Each row has a name. Each piece below is followed by the name of the row it came from, unless a question asks for something else. Each question is about the rows just above it. Places in a row count from 1.

z_798: [124 131 128 128 126 139 129 133 128 130 132 128]
z_813: [114 140 119 141 105 138 117 115 124 108 146 142]
z_514: [127  89 160 127 205  97 169 172 146 205  65 205]
Every place of [142] in z_813: => 12
At which places does z_514 hold [127]? => 1 4
Places of [205] in row z_514: => 5 10 12
Row and place of [140] in the named rows: => z_813, 2
Row and place of [115] in the named rows: => z_813, 8

z_197: [121 121 121  75 120 115  75]
z_420: [112 112  92 109 134  86 177]
z_332: [ 72  85 124  96 157 126 105]
z_684: [126 138 138  84 195  97 127]
z_994: [ 93 124  98 101 115  98 131]
z_256: [ 86  89 122  99 159  95 104]
z_889: [ 97 130 118  70 174 104 148]
z_19: [110 116  93  93 116 116 116]
z_354: [127 116  90  90 127  90 127]
Places of [121] in row z_197: => 1 2 3
Places of [116] in row z_19: => 2 5 6 7
Every place of [90] in z_354: => 3 4 6
Row and place of [118] in the named rows: => z_889, 3

z_595: [161 155  95 123  87 163 135 119 174 141 100 119 163  99  78]
z_580: [144 158 106 160 147 105 113 101  83 182 111 118 108 115 166]
z_379: [149 160  96  97 140 188  93 108 117 132 111 124 111 139  80]
z_810: [113 113 161 112 113  92 120 116  92 112  92 113  92  92 112]
z_269: [127 113 112  99 112 104  98 124 134 181 105 106 131  75 210]
z_518: [127 124 131 182 102  92 133 127 164 153 128 105 124 114 153]
z_164: [123 112 189 116  85 132 147 106 133 135 137 117  98 112 151]
z_578: [125 161 113 119 164 128 167 133  87 135 105 133 154  73 106]
Row and place of [181] in the named rows: => z_269, 10
At which places does z_518 hold [124]? => 2 13
Where in the named rows is [188]? => z_379, 6
Places of [113] in row z_810: => 1 2 5 12
At which places does z_810 hold [112]? => 4 10 15
Places of [92] in row z_810: => 6 9 11 13 14
Row and place of [80] in the named rows: => z_379, 15

z_726: [169 164 115 149 112  95  69 178 191 111 111  97 105 111 105 126 145 187
 187 121  86  83 165 138  87 188 121  84 119 177 180  64 113 161  64 108
 169 174 164 163 138 134 173 158]
z_204: [ 92 182 102  67  94  85 135 130 155  95 126 153 113 168  94 176 143 135
 105 188 100  88 137  71 133 176  76 140 192 114  91 147  76  73  89 161
 102 110 111  82 102 166 170 107]
z_467: [ 66  64  94 133 194  80 147 114 152 122 121 139 106 132  84 174 152  69
 141 146 160  88 160 100 152  69 116 152 134  88 133 130 109 102 136 148
  88 133 158 135  88 153 113 147]
z_836: [ 94 105  85  99  69  88 107 161 183 101 151 170 110  76 103 183  96 120
 171 183 150 125 106 162 151 100 186  83 180 192 103 161 186 183 176 177
 165 156 164  93  93  81 154  94]
z_266: [171 102 155 110 129 146 113 126  81 112 191 179 187 160  73 101 150  87
 176 166 100 142  92 124 118 111 140  82  93 120  99 101 161 119 131 170
 184 122 101 189 169 160 111 171]
z_25: [144 146  98 143 133 138  83 181  73 141 110  90 107 155 123 133 183 183
 138 103 104 125 176  98 145  72  66  87 169  88  95 149 168  64 118 159
 149 181  88 106 185 129  72 117]
z_716: [189 161 104  94 145 169  63 103 173 137  83 172  66 185 126 102 176 141
 108 180 128 168 174  85 148 152 136 189 176  69 163 110  83  77 145  63
 174 184 184 190  92 159 158 110]
z_624: [138  76 129 193  89 129  90 120 138 110 186 132 154 134 123 134 115 107
 149 137  70 107 181 117  71 108 166  87  93 137 120 156 163 192 164  79
 159 112 139  69 191 156 154  73]
Which row holds [171 102 155 110 129 146 113 126  81 112 191 179 187 160  73 101 150  87
 176 166 100 142  92 124 118 111 140  82  93 120  99 101 161 119 131 170
 184 122 101 189 169 160 111 171]? => z_266
At which places does z_467 hold [88]? => 22 30 37 41
q: [ 92 182 102  67  94  85 135 130 155  95 126 153 113 168  94 176 143 135
 105 188 100  88 137  71 133 176  76 140 192 114  91 147  76  73  89 161
 102 110 111  82 102 166 170 107] => z_204
Row and place of [124] in the named rows: => z_266, 24
Where in the named rows is [116]? => z_467, 27
Places of [183] in row z_836: => 9 16 20 34

z_685: [121 178 189 198]
z_634: [152 132 151 173]
z_386: [120 121 191 132]
Row and place of [189] in the named rows: => z_685, 3
Where in the named rows is [120]? => z_386, 1
[152] is at row and place => z_634, 1
Places of [120] in row z_386: => 1

